In the rows, 128 means zero.
One turn or mirror swaps these rows in pairs. Which row does each one swap with?
The rows were stretched afterwards, more along some directions than others.
Borur: [115 130 134 149 115 118 132 140 148 112  75 141 134 139 112 110]
Nim: [ 94 102 128 131 115 122 136 153 130 108 143 146 134 119 100 152]
Nefa: [102 104 103 123  88 123 105 141  96 127  86 179 110 136 116 119]
Vula: [132 129 134 126 125 137 122 130 140 118 103 130 146 136 135 103]
tusa: [130 142 163 142 102 115 129 145 127 110  88 139 109 145 156 137]
Tig: [100 121 118 124 118 141 129 153 114 166 110 136 126 120 120 134]
zar: [142 147 136 128 147 166 138 130 130 102 118  98 122 114 110 100]
gumek: [134 124 122 125 101 104 114 134 119 144 119 136 107 143 131 115]
fefum: [139 142 146 146 120 118 130 153 124 144 102 109 142 127 128 103]
Dit: [153 123 144 137 135 120 127 123 156 145 112 101  98 148 126  99]
Gitad: [141 139 116 130 121 128 122 141  98 133 102 158 112 114 129 119]
gefit: [ 92 121 118 145  85 107 105 135 120 158 110 152 126 137 118 158]
bope: [129 142 123 104 122 129 153 153 107 124 124 154 124 127 123 145]
Fus: [139 130 143 115 136 128 123 123 125 136 113 147 139 155 109 137]
bimes: [136 134 125 138 116 136 128 130 132 117  85 142 135 112 138 106]
Miza: [135 100 117 113 137 134 120 119 142 125 137 111 108 129  96  92]
rorat: [133 128 142 139  98 140 108 135 100  74  76 143 140 124 124 135]
fala: [132 149 131 144 116 144 125 128 121 115 100 111 101 132  99 122]
zuv: [122 105 131 127  86  82 124 135 137 146 102 179 106 163 125 133]
Vava: [116 153 144 122  96 157 127 152 130 143 105  99 122 134 111 131]
Bine: [122 123 126 101 100 151 122 153  97 108 120 125 140 125  95 131]
nizu: [108 137 136 111 111 152 124 148 101 133  96 161 146 134 140 178]
rof: [109 110 115 128  71  90 119 146 130 149 104 161 132 140 114 168]
zor: [137 114 129 120  72  94 134 146 152 121  96 156 147 143 128 168]
gov: [ 95 117 117 136  82 102 111 144 122 155 114 159 130 136 117 163]
Nopam: [127 146 125 132 106 126 117 137 110 126  86 165 160 115 167 145]
Vobut: [149 110 141 122 104 110 148 148 147  88  96 141 140 133 120 137]
burok: [149 107 139 126  96  95 142 141 156  96 102 149 145 139 117 143]
lalog: [103 104 132 120 116 136 141 159 125 100 136 137 119 118 105 144]
tuduk: [144 136 137 143 121 102 125 117 160 129 122 129 147 139 131 143]
tuge: [108 148 125 137 115 157 120 133 142 131 121  97 146 125 108 124]
Dato: [123 113 118 123 108 122 131 143 134 149 128 108  98 134  95  82]
Lora: [118 122 129 122  79 138 121 156 109 130  81 124 101 133 103 110]
Lud: [144 139 134 133 117 110 123 116 161 146 124 121 145 143 129 138]
mene: [134 103 158 125 129 125 137 147 138  95 106 130 133 151 109 118]
Lipug: [112  98 121 129  93 124 111 139 124 127  76 145 139 125 119 119]
zusek: [101 119 134 142 122 124 132 139 146 113 150 126 132 124 117 161]
rep: [109 117 109 115 116 128 127 139 134 130 117 153  82 141  90 106]
tase: [109 126 135 139 140 112 145 134 140 133 134 153 153 134 123 136]
tus: [126 122 154 132 117 122 119 135 125 131 115 115 101 166 116 139]
fipod: [131 133 142 145 133 114 127 120 166 122 140 117 142 131 130 149]
Loget: [101  94 123 109 114 138 131 158  92 103 102 182 125 131 101 146]
vin: [121 130 112 134  69 128 100 127 127 128  79 140 105 142 111 129]
pela: [ 85 112 143 146 107 117 104 142  95 146  96 156 122 157  98 147]

Swapped with gumek: Nopam
Swapped with Nefa: Vula
Swapped with Vobut: lalog

